128 stands for zero in the data rows.
Here are some points, one per row:
[114 148 155 112 111 136 145 103 122 112  86 100 111 114 100 102 169 141
 176 141 145  83  95  66 161 207 108 184 182 123 100 193 111 170 160 101
 100 133 159  93 136 143 141 159 158 167 142 138]
[131 141  85 139 103 104 142 200 151 138 154 112  96 160 156 154 127 107
 196  72 114 112 117 140 178 103 153 124  60 149 163 120 146 171 129 120
 116 152 133 154 132 218 146 192 162 130 100  90]
[ 85 137 123 105 115 101 137 138 202 196 142 138  62  52  82 117  90 117
 120  91 108 152 106  85 127  64  59 146 144 114  76 108  62 109  81 114
 122 133 133 162 118 134 163 144  91 119 147 160]
[104 107 121 138 145 139 164 163  99  98 144 158 153 164 170 101 193 113
 112 117 123  94 123 101  91 106  94 113 170 145 120 128 122 173  91 136
 206 182  99 119  98 100 179 143 104 120 109 152]
[ 60 150 129 107 146 114 126 160 138 145 165 154 140 139 150 121 181 115
 152 134  50 166 107 133 150 183 157 121 177 120 140 170 109  53 132 129
 116 130 160 132 100 132  72 109  80 103  91  81]
[151 101 140 124 156 157 158 143  89  91  86 111  93  71 162 147 134 176
 130 144  92 103 143 105 170  95  84 142 119 111 145 149 167 139  96 125
  86  29 148 118  90 135 139 100  80 115  72 140]
[149 178 194 222 108 154 149 113 137 168 123  88 118 138 127  73 127 121
 154  99 113 163 119 134 102 114 177 131 133 144 149 131 201 211 113 155
 112  79  96 149 127 100 115 141  94  97 128 101]
[169 132 157 141 146  84 141 148 136 121 152 112 168 117 109 124 171 144
 120 116  60 123 215  68 145 122 119  99  88 141  92 106 105 126 110 113
 136 145 124 106 145 106 125  88 181 157 190 137]
[ 81  80  68 168  92 158 107 100 132 109 142  89  98  99 157 110 164 129
 138  95 138 129 195 150 125 149  88  99 109 143 103 180 155  97 150 189
 138 176 163 108 199 145 146 130 137 120 101 113]
[142  90 132  64 154 144 121 136 158 148 161 138 132 135 133 138 154 164
 155 119 165 152 130 140 200 100 171 175 185 111 154 111 137 137 145 230
 147 134  95  83 111 158  99 115 119 134 191 160]
[121 104 125  84 110 150 187 151 109  79  77 123  77 112  96 139 153  80
  73 119 132 174 138 134  96 130 165 184 129 145 143 152 114 141 114  85
 132  86 147  85 155 170  94 158 155 135 145 147]
[156 143 128  78  70 100  70  65 104 116 130 121  95 150 113 116 128 109
 145 154 114 150 129  67  91  97 122 105 121 169 159  96 158 108 165  88
  67 141  43  61 126 112 126 158  88  85 101 132]
[126 170  74 108 133  87 103 106  96 115 123 120 142 153 112 157  91 173
 163 127 122 113 136 115  59 144 138 203 152 192 138 143 139 146  82 149
 122 143 160 154 119 155  60  77  70 162 110 181]
[144 163 172 106  86  97  29 124  96 148 131 132 193 101 105 127 198 138
  71  54 107  61 161 142 125 150 124 103 121 141 133 129 150 101 182 137
 158  93 157 160  85 160 164 166 115 148 158 149]
[148 104 182 128 100 101 149 120 139  79 182  98 167 138 127  95 121  94
 127 162 190  82 194 143 126 118 160 165 183 113 106 118 107  83 109  88
 127 107  93 151 119 158 174 133 148 144 121 105]
[ 92  96 130  95 182 175 124 129 109 135 146 145  85 232 108  98 161 176
 161 119 143 137 115 161 103 105 120 145 103 102 100 115 122  81 122 121
 119  84 149 148 111  86 167 119 136 125 144 110]
[102 173 127 168 112 155 146 162  54  98 121 130 149 144 131 105  60 104
 133 164 141 180 172 137 182 179  89 129 110 150 141 152 126 139 177 139
 149 126 115  93 101 117 158 124 102 122 218 144]
[126 108 116 141  97 159 114 170 103 107 159 112 156 126  93 114 133 119
 151 145 118 133 196 130  88 141 126 107 167 118 122  64  46 105 112 113
 125 128 152 157 136 115 125 100 122  38 126 133]
[128 106 108 133 108  92 123 143 149 151 109 106 117 146 135 152 124 101
 141  83 160  81 121  96 121  92 125  74 115 151 143 179 134 145 140 113
  94  69  67 104 107  39  52 105 133 120 145 187]
[136 130 161 105 143 194 148 120  95 136 124 146 175 126 124 137  94 112
 134  52 152  92  87 134 185 140 167 114  96 155  62  81  90 116  79 115
  99 142  83 165 200 123 114 171  89 100  85  92]
[137 151 100 107 108 169  89 120 105 122 100 185 101 119 201 113  86  85
 111 102 136 144 160 139 144  97 186 146 164 146 201 141 133 146 133  92
 121 158 154 206 156 112 130 121 135 172 174 161]
[ 89  54 146 134 100 120 121 175 118 216 131 165 137 174 106 175  92 154
  61 163 108 142 145 113 129 140 141 167 110 101  93 159 136 175 138 156
  93 149 135 150 117 136 139 159 152 127  93 102]
[114 143 141  64  86 131 114 193 162 134 143 149 117 118 145 120 126 120
 112 142 139 110  73 107 106 184 129  82 104 150 117  85 199 165 100 151
  93 114 103 142 150 114 152  97 200 119 137 159]
[ 97 142 169 138 196 158 125 142 185  97 142  87 177 130 159 115  75 106
  98 115 139 147 172 120 139 163 129 132  82 154 169 116 132 121 112  88
 125 127 192  93 171 119 172 135  99  94 148 139]
[ 97  86 151 114 102  84 131 105  92 109  59  71 129 110 120 116 130  87
 100 101 151 109  87 158 139 108  94 172  91 137 192 122 144 101 123 139
 121 200 146 155 115  78 108  59 120  69 128  55]
[ 68  59 132 102 115 143 141  77 138  78  84 105 143  75 123 197 137 189
 228 158 117 163 135 136 120 129 159  73 133 132 172 118 185 165 153 102
 147 145 115 176 116 118 148 159 166 143 140 117]
[117 152 142 143  91  84 119  80  91 105 201 110  91 144 159 146 131 191
  79 108 103 139 134 203 171 168 148 134 142 147 132 100  82 101  51  83
 130 125 125  57  79  56 120 139 168 163 131 134]
[154 108 105 146 123 171 148 197 145 184 158 136 136  99 107  95 147 200
 130 168 150  94  74 138 113  78  83 107 161 137 150 140 142 105 129  60
 101 151 164 103 160 141  71 126 145 155 184 139]
[132 137 166 164 156 149 154  84 173 170 164 191 144 126 112  95  91 158
  92 143 120  90  99  80 118 102 164 166 159 190 193 166 124 138 159 164
 148 155 169 124 139 152 131 101 168  99  73 145]
[137  90 119  83 148  85  87 102  92  71 184 143 145 120 118 108  90 142
 102 137  51 106  48 145  94 101 108 147  78  98 104 167 109 183 172 176
 168 112 122 141 188 131 127 172 127 112 143 129]
[132 138 106 146 164 121 149  91 156 156 113 182 137  88 151 114  99 146
 124 114 118 115 154 167 126 170 143 169 126  69 108 133 148 117 125  98
  96 123  72  97 110 175  90 143 163  42 119 167]
[195 148 173  90 185  88 114 156 130 104  89 104  79 110 105  90  96 134
 131 157 159 184 190 200 134 125  91 113 166 134 103 137 111 179 175 189
 129 156 130 120 122 109 106 148 148 132  86 117]
[211 111 163 144 140 129 167 115 144 129  69 137 103 180 153 162 126 150
 106 128  73 136  93 109 132 179  74 132 149 141 148 115 106  77  89 145
 148 136 125 178 172 179 129 161 150 137 160 171]
[162 119  74 149 180 139 127 185 137 152 116  90 154  90 132 129 103 127
 124 114 118 140  71 117  77 123 134 195 162 146 149 148  93  71 144 154
  82  89  55 100 116 124 192 153 182 176 125  95]
[121  78 122 182 136 141 113 120 135 133 144 160 131  98 100  95  87  33
 154 113 128 148 115 124 153 130 120 137 108 132 119  65 161 101 131 148
 157 100 144 146  70  86  67 157 161 188 106 159]
[ 80 177 155 147 157 130 137 107  59 157  77  54  86 145 153 132 133 153
 106 165 167 147  99  92 112  61 129  94 125  70  83  87 120  86 143 146
 149 144 162 128 156 201 113 135 173 112 118 184]
[147 163 128 118 130 184 150 161 195  57 117 136 116 115  75 105 104 164
  71 141 153 158 110 133 113  93 108  95  70 112 103 158 125 100 142 166
 133 136  96 134  69 120  79 122  90 131 107 132]
[200 161 137 169 124 104 126  98  82 118 156 176 136 106  97 142 123  96
 199 119 163 164 121 109 107 103 127  89  93  46 159 170 156 122  93 129
  83 158 145 159 143 112 160 134 150 161 133 148]
[120 143 128 148 182 160 127 111 134 144 173  93 107 121 178 135 193 143
 123 158 157 110 161 109 101 168 114 140  60  85 154 103  79 182 163 108
 141 167  87 170  94 111 103 116 102 148 124 111]
[127 121  87  94  60 109 152 139 157 163 139 125 140 132 155 105  91 151
 111  87 152 161 144  92 117 157  92 103 132  51 141  87 114 138 164 112
 211 102 137 103 151 126 124  98 104 138  89  77]
[118 146 100 113 180 130 158  96 133 159 177 106 155 166 107 171 136  76
  68 117 119 160 136 155 139 129  70  92 207 151 143 188 189 134 132  89
 148 122 114 165 146 162 149 129 122 125 112  94]
[111 170 100 150 166 100 101 154 123 133  97 150  70  87  71 139 112 127
 158 177 139  65 132 120 133 121 171 105 127 141 157 112 161 103  73 137
 192 141 116 114 141  73 121 170 109 123 141  47]
[123 190 166 184 129 162  82 161 162 106 110 166 143 167 124 223 197 126
 136 129 118 120 116 180 134 106 109 186 143  94 122 119 118 148 174 128
 150 125 110 110 174 114 134  87 108 120  83 163]
[145 137 119 105  87  76 164 116 157 167 157 169 207 150 206 185 199 149
 170 206 204 161 159 159 105 107 117 135  95 162  90 129 112 103 142 154
 142  99 162 126 140  88 140 157  97 120 151 116]
[112 148 105  88 125 171  90  71 147 139  82 115 190 167 175 143 122  76
 129 150  79  95 131 127 102  84  90  97 137  96 101 133  95 132  87 129
 149 117 139  66  85 145 106 102 169 153 123  74]
[181 115  42 121  94 111 127 121 137 108  84  76 124 128 117 127 128 128
 130 160 116 120  93 147 199 174 209 138 115 107 109 120 158 114 126 136
 147 158 143 180 133  82 155 115 115 113 116 168]
[109 106 132 126 119 112  77  87 116 173  83 147 132 114  82  81 144 124
 137 193 162 178 126 174 177 152 128 117 105 140 137 142  86 138  68  72
 132  89 105 118 163 202 152  82 109 157 103 141]
[ 99 103  88 205 147  72  80  92 123  44 108 172 127 156 140 133 121 162
 104 100 169 140  92  82 146 111 152 107 149 146 108  98 119 150 148 129
  56 102 147 153 122 159 147 123 115 139 142  65]
[199 122 164 149 134 141 138 127 108 136 129 126  85  92 126 196 101  90
 150 103 131 123  80 103  99 160 185  86 130 165  50 127 136 146 166 129
 148 161 165  85  78 137 121  54  97 100 137  96]
[102 125 116 112 120 125 210 123 148 142 159 138 129 159 118  86 105  76
 104 127  73  52 149 182  93 140 150  86 111  81 108  89 126 108 155 129
  88 131 144  99 111 131 158 111  93 192 151 142]
There is one direction along which these points spread out most. Take the direction at right angles to it along which they spread out most. Go by this last direction. For each point below, how far along it does it lie, from 0 to 99? The average is 50, and the first point in the table lies past the average. One standard deviation of the points above along it is 16.
[102 173 127 168 112 155 146 162  54  98 121 130 149 144 131 105  60 104
 133 164 141 180 172 137 182 179  89 129 110 150 141 152 126 139 177 139
 149 126 115  93 101 117 158 124 102 122 218 144] 31
[ 60 150 129 107 146 114 126 160 138 145 165 154 140 139 150 121 181 115
 152 134  50 166 107 133 150 183 157 121 177 120 140 170 109  53 132 129
 116 130 160 132 100 132  72 109  80 103  91  81] 52
[ 99 103  88 205 147  72  80  92 123  44 108 172 127 156 140 133 121 162
 104 100 169 140  92  82 146 111 152 107 149 146 108  98 119 150 148 129
  56 102 147 153 122 159 147 123 115 139 142  65] 39
[114 143 141  64  86 131 114 193 162 134 143 149 117 118 145 120 126 120
 112 142 139 110  73 107 106 184 129  82 104 150 117  85 199 165 100 151
  93 114 103 142 150 114 152  97 200 119 137 159] 52
[137 151 100 107 108 169  89 120 105 122 100 185 101 119 201 113  86  85
 111 102 136 144 160 139 144  97 186 146 164 146 201 141 133 146 133  92
 121 158 154 206 156 112 130 121 135 172 174 161] 40
[121 104 125  84 110 150 187 151 109  79  77 123  77 112  96 139 153  80
  73 119 132 174 138 134  96 130 165 184 129 145 143 152 114 141 114  85
 132  86 147  85 155 170  94 158 155 135 145 147] 68
[ 97  86 151 114 102  84 131 105  92 109  59  71 129 110 120 116 130  87
 100 101 151 109  87 158 139 108  94 172  91 137 192 122 144 101 123 139
 121 200 146 155 115  78 108  59 120  69 128  55] 27
[142  90 132  64 154 144 121 136 158 148 161 138 132 135 133 138 154 164
 155 119 165 152 130 140 200 100 171 175 185 111 154 111 137 137 145 230
 147 134  95  83 111 158  99 115 119 134 191 160] 63
[181 115  42 121  94 111 127 121 137 108  84  76 124 128 117 127 128 128
 130 160 116 120  93 147 199 174 209 138 115 107 109 120 158 114 126 136
 147 158 143 180 133  82 155 115 115 113 116 168] 30
[121  78 122 182 136 141 113 120 135 133 144 160 131  98 100  95  87  33
 154 113 128 148 115 124 153 130 120 137 108 132 119  65 161 101 131 148
 157 100 144 146  70  86  67 157 161 188 106 159] 45
[104 107 121 138 145 139 164 163  99  98 144 158 153 164 170 101 193 113
 112 117 123  94 123 101  91 106  94 113 170 145 120 128 122 173  91 136
 206 182  99 119  98 100 179 143 104 120 109 152] 47
[120 143 128 148 182 160 127 111 134 144 173  93 107 121 178 135 193 143
 123 158 157 110 161 109 101 168 114 140  60  85 154 103  79 182 163 108
 141 167  87 170  94 111 103 116 102 148 124 111] 36
[ 97 142 169 138 196 158 125 142 185  97 142  87 177 130 159 115  75 106
  98 115 139 147 172 120 139 163 129 132  82 154 169 116 132 121 112  88
 125 127 192  93 171 119 172 135  99  94 148 139] 44
